A single turn carries every row of the set below to another of its rows. Some are shown first; where does it send the rows asked next?
dalog: [-1.72 -0.10 -0.71 -1.14 -1.23  0.83  0.86 -3.70  2.47 -0.11  1.21 -1.85
  1.71 -3.70  1.71 -1.35  1.26 -1.86 -1.74 -0.18 -0.31  2.19 -2.68 -1.67
  1.11 -1.46  1.57  0.90  1.72  0.63  1.00  0.14  0.27 -0.64 -1.88 -1.06]
puzup: [-0.21 -0.24 -0.04  0.74  0.60  1.13  0.97 -3.50  3.35  0.13  1.17 -1.55
  1.75 -4.57  1.47 -3.42  0.73 -2.55 -1.02  0.20  0.53  1.66 -1.62 -0.35
  2.02 -0.31  1.51  1.47  1.12  1.09  0.34 -0.92 -0.12 -0.25 -3.06 -1.30]
Nok: [ 2.43  0.93 -1.20  0.68 -0.22 -1.96 -2.46 -0.51 -1.72 -2.64  1.42 -0.05
 -4.16  3.68  1.17 -1.06 -0.60  2.45  0.45 -2.04  0.71  2.28  1.98  2.02
 -2.34  3.23 -1.76  2.49  0.98  0.62  0.39  0.00  1.16 -1.67 -0.87 -1.75]
zetut: [-0.67 -1.08 -0.66 -2.07 -1.53  1.20  1.84 -3.96  2.82 -0.04  0.98 -1.94
  1.10 -4.26  1.32 -1.06  1.45 -2.09 -1.38 -0.03 -1.05  1.89 -1.84 -2.06
  0.62 -0.66  1.94  1.26  0.84 -0.02  0.27 -0.18  0.94 -0.47 -0.98 -1.28]
miv: [ 3.14  0.59 -0.68  0.85 -0.23 -1.11 -1.33 -1.14 -1.76 -2.38  2.29  0.39
 -4.08  2.89  0.95 -1.05 -1.07  2.42  0.43 -1.46 -0.69  1.82  2.42  1.20
 -2.54  3.77 -1.80  2.47  0.93  1.35  0.54  0.01  1.31 -2.23 -0.30 -1.35]
mekaz: [ 0.12 -2.28 -1.20 -0.48  2.08  0.24  0.27 -2.63  2.58  2.18 -1.77  1.38
 -1.72 -1.66  1.82 -0.51  2.66  1.45 -0.75 -0.78  1.17 -1.46  0.60  1.81
  0.05 -4.02 -1.97 -2.27  1.45  0.81 -5.45 -1.27 -0.56  0.38 -3.23 -2.10]
pabuf: [ 2.23  1.14 -1.09  0.59 -0.31 -2.35 -2.35 -0.63 -1.62 -2.94  1.73  0.31
 -4.01  3.63  1.09 -0.94 -0.32  2.66  0.16 -1.81  0.28  2.30  2.55  1.91
 -2.05  3.08 -2.27  2.29  1.25  0.64  0.09 -0.61  0.81 -1.88 -0.55 -0.91]
veraf: [-1.08 -1.94 -2.12 -0.83 -2.09  2.79  1.27 -3.34  2.96  0.64  0.36 -0.66
  0.94 -3.32  1.07 -1.50 -0.44  0.96  0.31 -0.40  1.61  0.81 -2.69 -0.16
  1.22 -1.95  2.00  0.65  1.07  1.30 -1.46 -2.53 -0.15  0.81 -1.86 -2.49]
Zes: [ 2.70  0.26 -1.19 -0.04 -0.79 -2.19 -1.83 -0.27 -1.62 -2.40  0.96 -0.54
 -4.61  3.68  0.90 -1.57 -0.61  3.58  0.69 -2.36  0.47  3.35  2.26  1.65
 -2.69  2.86 -1.13  1.93  0.05  0.73  0.13 -0.05  1.72 -1.62 -0.72 -1.97]
Zevab: [-0.50 -0.99 -0.11  0.04 -0.11  0.34  1.28 -3.04  3.61  0.57  0.70 -2.39
  1.65 -3.79  1.33 -4.37  0.65 -0.48 -0.83 -0.62  0.72  3.57 -1.75 -0.96
  1.61 -1.60  2.53  0.05  0.06  1.72 -0.06 -0.73  0.48 -0.12 -3.23 -1.43]
bura: [-0.74 -2.02 -2.14 -0.80 -1.87  3.06  1.49 -3.40  2.87  0.68  0.25 -0.68
  0.84 -3.49  1.07 -1.39 -0.31  0.48  0.36 -0.17  1.51  0.32 -2.53 -0.25
  1.16 -1.56  1.86  0.93  1.16  0.84 -1.54 -2.62 -0.11  0.75 -1.57 -2.53]
sidi: [-1.46 -0.97 -0.61 -2.10 -1.76  0.61  1.63 -3.50  2.86  0.19  0.78 -2.38
  1.44 -3.58  1.33 -1.72  1.29 -0.66 -1.45 -0.53 -0.58  3.27 -2.33 -2.25
  0.60 -1.82  2.24  0.16  0.69  0.61  0.50  0.11  0.89 -0.52 -1.61 -1.38]
fiz: [ 0.00 -1.10 -0.40 -1.98  3.31 -2.03  0.24 -3.33  2.98  1.26 -1.12 -0.02
 -1.96 -2.86  2.21  0.34  4.74 -0.98 -2.80 -0.29 -0.63 -0.46  1.45  1.28
 -0.50 -2.62 -2.60 -1.67  1.85 -1.12 -3.27  0.84 -0.10 -1.13 -2.74 -0.62]
riv: [ 0.83 -2.03 -0.12 -1.26  2.90 -2.74  0.96 -2.30  3.90  1.30 -2.25 -0.79
 -1.38 -2.66  1.68 -2.86  4.19 -0.10 -1.32 -0.83  0.47  1.74  2.35  1.55
  0.37 -2.85 -0.62 -2.09 -0.57 -0.58 -4.69 -0.86  0.50  0.02 -3.42 -0.95]
las: [ 0.40 -2.38 -1.24 -0.56  2.16  0.40  0.49 -2.82  2.54  2.18 -1.87  1.53
 -1.92 -1.81  1.99 -0.32  2.74  0.97 -0.82 -0.51  0.97 -1.82  0.81  1.89
 -0.10 -3.61 -2.03 -1.85  1.47  0.59 -5.47 -1.31 -0.53  0.28 -3.03 -2.07]
tas: [ 3.28  0.25 -1.17  0.03 -0.57 -1.64 -1.61 -0.63 -1.61 -2.56  1.24 -0.14
 -4.68  3.15  1.07 -1.01 -0.54  2.37  0.71 -1.90  0.15  2.21  2.55  1.71
 -2.71  3.67 -1.51  2.88  0.20  0.19  0.01 -0.42  1.61 -1.59 -0.13 -1.96]
bote: [-0.20 -0.60 -0.13  0.15  3.60 -2.85 -0.60 -2.26  3.48  1.02 -1.66 -0.36
 -0.79 -2.31  2.07 -2.62  4.17 -0.73 -1.86 -0.73  1.31  1.04  1.49  2.35
  1.17 -3.10 -1.62 -1.92  1.18 -0.08 -3.81 -0.40 -0.73 -0.30 -4.33 -0.53]
sebev: [-0.70 -0.84 -0.51 -2.06  2.95 -2.82 -0.04 -2.87  3.15  1.43 -1.22 -0.36
 -1.69 -2.16  2.08 -0.46  4.57  0.45 -2.94 -0.76 -0.20  0.96  1.09  0.99
 -0.62 -3.80 -2.04 -2.74  1.61 -0.31 -3.12  1.02 -0.05 -0.96 -3.40 -0.64]
mir: [ 3.34 -0.15 -0.54  0.02 -0.75 -1.30 -0.80 -0.90 -1.57 -2.09  1.92 -0.20
 -4.39  3.06  0.74 -1.80 -1.09  3.55  0.57 -1.80 -0.72  2.91  2.55  0.82
 -2.93  3.24 -1.17  1.68  0.08  1.46  0.25 -0.10  1.84 -1.99 -0.14 -1.52]
Kiv: [ 3.47 -0.20 -0.89  0.06 -0.57 -1.35 -1.27 -0.68 -1.66 -1.90  1.29 -0.29
 -4.70  3.31  0.91 -1.56 -1.02  3.11  0.64 -2.09 -0.12  2.60  2.39  1.13
 -3.07  3.41 -1.18  2.09 -0.07  0.93 -0.03  0.17  2.03 -1.95 -0.47 -2.17]
ridap: [-1.00 -1.78 -2.15 -0.52 -1.97  3.05  1.07 -3.50  2.96  0.61  0.48 -0.46
  0.98 -3.38  1.08 -1.27 -0.40  0.56  0.31 -0.24  1.75  0.45 -2.73 -0.01
  1.24 -1.71  1.75  0.89  1.42  1.05 -1.12 -2.57 -0.42  0.69 -1.90 -2.42]
Buf: [ 3.04  0.14 -1.12 -0.20 -0.57 -2.14 -1.24 -0.78 -1.43 -2.78  1.57  0.05
 -4.63  3.19  0.87 -0.91 -0.24  2.66  0.59 -1.76 -0.36  2.29  3.13  1.66
 -2.52  3.56 -1.87  2.43  0.23 -0.01 -0.36 -0.92  1.47 -1.64  0.23 -1.35]
dulid: [ 2.67  0.67 -0.95  0.78 -0.29 -1.71 -2.06 -0.57 -1.76 -1.99  1.52 -0.18
 -4.33  3.76  1.14 -1.80 -1.08  3.35  0.40 -2.24  0.36  2.82  1.75  1.49
 -2.62  2.72 -1.46  1.83  0.66  1.51  0.43  0.58  1.35 -2.09 -1.20 -1.87]
sumim: [ 2.31  0.81 -0.53  0.82 -0.34 -1.67 -1.83 -0.75 -1.85 -2.15  2.22 -0.09
 -3.88  3.57  1.07 -1.78 -1.27  3.63  0.22 -1.77 -0.11  2.86  1.90  1.17
 -2.44  2.77 -1.67  1.60  0.95  2.00  0.77  0.16  1.10 -2.12 -0.92 -1.21]
diza: [ 2.23  0.45 -0.99 -0.18 -0.85 -2.66 -1.75 -0.41 -1.43 -2.73  1.33 -0.27
 -4.30  3.79  0.92 -1.62 -0.38  3.82  0.45 -2.09  0.28  3.37  2.57  1.64
 -2.57  2.68 -1.67  1.46  0.29  0.70 -0.15 -0.59  1.29 -1.75 -0.43 -1.13]
nukos: [ 0.91 -1.84 -0.11 -0.59 -0.13  1.31  2.51 -3.46  3.67  0.54  0.60 -2.05
  1.06 -4.92  1.05 -3.62  0.80 -1.95 -0.43 -0.02 -0.31  2.36 -0.62 -1.07
  1.21 -0.15  2.59  1.00 -0.77  0.53 -0.52 -1.24  1.03  0.10 -1.98 -1.66]
koreg: [ 3.32  0.56 -0.94  0.81  0.04 -1.12 -2.01 -0.83 -1.76 -2.16  1.82  0.11
 -4.45  3.23  1.17 -1.08 -0.95  2.10  0.41 -1.81 -0.07  1.72  2.19  1.58
 -2.60  3.70 -1.81  2.68  0.78  0.91  0.36  0.33  1.40 -2.04 -0.70 -1.93]
Nebo: [ 1.21 -1.42 -0.05 -0.45  3.60 -1.92  0.52 -2.60  3.75  0.93 -1.70 -0.01
 -1.35 -3.39  1.91 -1.83  4.41 -2.23 -1.52 -0.11  0.45 -0.13  2.53  1.98
  0.66 -1.64 -1.61 -0.71  0.40 -1.25 -4.38 -1.18 -0.25  0.01 -3.06 -0.77]
komo: [ 0.34 -2.77 -1.20 -0.75  1.94  0.43  0.71 -2.67  2.62  2.30 -1.94  1.30
 -2.07 -1.80  1.86 -0.51  2.73  1.40 -0.64 -0.72  0.79 -1.46  0.81  1.72
 -0.21 -3.86 -1.72 -2.28  1.12  0.68 -5.54 -1.45 -0.36  0.43 -3.00 -2.22]
vidi: [ 0.36 -1.95 -0.45 -2.91  2.63 -2.36  1.05 -3.11  3.27  1.58 -1.51 -0.46
 -2.26 -2.79  1.93 -0.21  4.86  0.07 -2.50 -0.63 -0.82  0.71  1.83  0.69
 -1.07 -3.00 -1.73 -2.51  0.61 -1.15 -3.82  0.62  0.63 -0.88 -2.39 -0.84]

Nok -> koreg
dalog -> fiz
sumim -> pabuf
Now these:
las -> bura
puzup -> Nebo

A single turn carries every row of the set below to another of its rows. Some are shown first; where does it send the rows asked next?
nonuv: [ 1.00  1.75  2.87 -1.12 -0.53 -0.86 -0.61  2.24 -1.91  2.23 -0.13 -2.44
  2.74  2.40 -1.09  1.16]
buk: [ 1.25 -2.45 -0.80 -0.45  1.93 -0.07  0.84  1.11  1.31  0.97  1.58 -2.49
  0.99  4.18 -0.09 -0.66]
fara: [-2.32 -0.18  1.06 -0.76  4.32 -0.17  0.65  1.69  0.91  3.58 -0.61  1.32
  1.46 -1.72  0.98  2.06]
lud: [-0.52 -0.47  1.89  0.50 -2.46 -3.13  2.49 -0.36 -0.06  0.76  0.53  1.65
  2.57 -0.33 -0.59  2.17]
gozu: [-2.01 -1.75 -2.76  0.88  0.69  0.73  0.99  1.14  0.15  0.89  2.25  1.44
 -0.89 -1.28  2.71  0.58]
Fotet: [ 0.19  0.25  0.02 -2.93  0.65 -2.16 -1.19  4.26 -1.46  2.37 -1.35  1.44
  1.16  0.67  0.73 -0.98]
Zekop: [-0.90 -3.35  0.60 -1.21 -0.71  1.14  3.58 -0.61 -0.56 -1.69 -0.37 -0.14
  0.38  0.07 -3.10  0.45]
fudes: [ 1.60  1.15 -0.41 -0.41 -1.26 -3.28  1.12  1.60 -2.27  1.24  0.34 -0.04
  1.67  1.90 -1.59  2.08]
momum: [-0.18 -2.12 -0.23  0.83 -0.97 -1.27 -1.68  0.18  0.94  3.74 -1.93 -2.74
  2.80 -2.06 -0.75  0.02]
Gokek: [ 0.09 -1.19  3.70 -1.27 -0.57 -0.80  0.85  0.73 -0.75  0.46 -1.29  2.49
 -2.74  2.26 -0.26  0.52]
rubav: [ 0.10 -0.76  1.23  2.40  1.42  2.52  0.97 -0.82  1.60 -1.34 -0.52 -2.55
  1.23 -2.14  0.59 -1.35]
robab: [ 0.14 -0.81  4.60 -1.68  0.99 -0.01  1.05  0.87 -0.15  1.67 -1.94  0.72
  4.61 -1.08  1.61 -0.40]
rofek: [-0.02 -1.57  0.56 -1.18  2.73  3.12 -0.66  1.30  0.97 -0.30  2.24  1.10
 -1.97 -0.21 -0.98  2.29]
naf: [-0.54 -1.47  1.30  0.60  0.53  3.00  0.56 -0.55  1.71  0.42  1.45  1.31
 -2.96 -0.20 -1.98  0.43]
duz: [-0.15 -1.75  1.66  0.05  0.17  1.11  0.86 -0.64  1.86 -1.90 -1.71 -0.77
  1.10 -4.14 -0.14 -0.86]
boki: [ 1.91 -0.20  1.02 -1.04  0.73  1.13 -0.53  1.93 -2.19  1.06 -0.65 -4.15
 -0.34  0.66  0.29 -2.42]
noni: [ 0.45 -0.59  1.42 -2.18  2.22 -2.42 -3.00  3.83  0.89  1.72 -0.57  0.52
  2.15  0.96 -0.55  0.89]
buti: [ 0.26 -1.17 -0.84  1.09 -0.64 -0.31  0.18  0.90 -1.51 -0.03  0.56  2.84
 -0.02  2.84 -1.27  3.61]
ror: [ 1.53 -1.84  4.17 -0.86 -2.09  0.91 -0.12 -1.29 -2.24  0.14  0.99  0.72
  2.17 -0.30 -0.46 -2.04]
Nafa: [-3.09  0.18  1.36 -0.26  1.20  1.83 -2.43 -1.14 -1.26  0.19 -0.03 -0.33
 -0.32 -1.21  1.22 -2.75]
der: [ 2.39 -1.74 -2.29  1.11  0.50 -0.90  0.78  0.80 -0.13  1.48 -1.22  0.80
  0.11  2.88 -0.99  2.86]
bove: [-0.35 -2.41  3.01  1.43  0.13  1.46  2.57  2.80 -0.25 -0.11 -0.50  3.37
  1.11 -2.39  0.58 -0.32]
Dalup: [ 0.33  0.95  2.14  0.19  2.11  1.31 -1.13  2.56 -0.30  3.81  2.73  0.01
 -1.70  0.56  1.18 -0.06]
kubu: [ 1.36 -0.06  3.70 -1.84 -0.47 -0.21 -0.10 -0.06 -3.08  4.00 -0.76 -0.39
  3.39 -0.85  0.63 -0.73]
moku: [ 2.05 -0.69  1.90 -1.17 -2.55 -0.88  1.44  1.81 -2.67  1.92  0.18 -1.32
  2.69  2.77  0.42  1.11]
gegu: [ 0.43 -1.58  2.82 -0.98  0.81  0.34 -0.86 -0.10 -0.57  2.78 -2.23  0.06
  3.80 -2.95  2.68  1.58]
pur: [ 0.93 -1.05 -0.56 -0.06  2.30 -0.05  1.18  0.31 -0.25  0.83  0.54  3.09
 -2.77  2.53 -0.90  1.60]
fis: [-0.73 -1.71  0.17 -0.80  1.54  3.00  2.08 -0.66  0.14 -1.45  1.49 -1.10
 -1.88 -2.22 -0.84 -0.09]
Lolu: [ 0.86 -0.99 -2.27  0.56  0.77 -0.77 -1.04 -2.48 -0.91 -1.24 -0.79 -2.98
  0.68 -0.56 -0.50 -0.18]
gake: [-2.12 -0.28 -0.75 -0.73 -0.52 -1.28  0.94 -0.31  0.13  3.67 -1.99 -1.61
  3.34 -2.13 -0.22 -1.63]
Toku: [-0.87 -0.63  2.26  1.59  1.74  1.09  1.33  0.05 -0.72 -0.21 -2.01  0.29
  2.69 -4.08  1.69 -1.17]
vum: [-0.03 -1.82 -2.92  0.69  2.46 -1.08  0.28  0.14 -1.45  1.15 -0.15  0.84
  4.43 -0.66 -0.22  2.44]
ferif: [-1.51 -3.93 -1.50  0.86  1.72  0.99 -0.67  1.83  0.13 -0.31  1.33 -0.37
  0.29 -0.60  2.87  2.85]
legor: [ 0.22 -0.96 -2.53 -1.43  1.23  0.16  1.06  0.51 -1.06  0.53  2.09 -0.23
  1.39  3.75 -0.97 -1.81]
tuk: [-2.87 -1.00  2.74  1.99  2.00  2.73 -2.95  0.26 -0.54  1.30  0.40 -1.75
  0.98  0.15  0.27 -0.93]

lud -> Zekop
gegu -> der
fudes -> fis
Now these:
buk -> tuk
boki -> Dalup
legor -> Nafa
naf -> robab

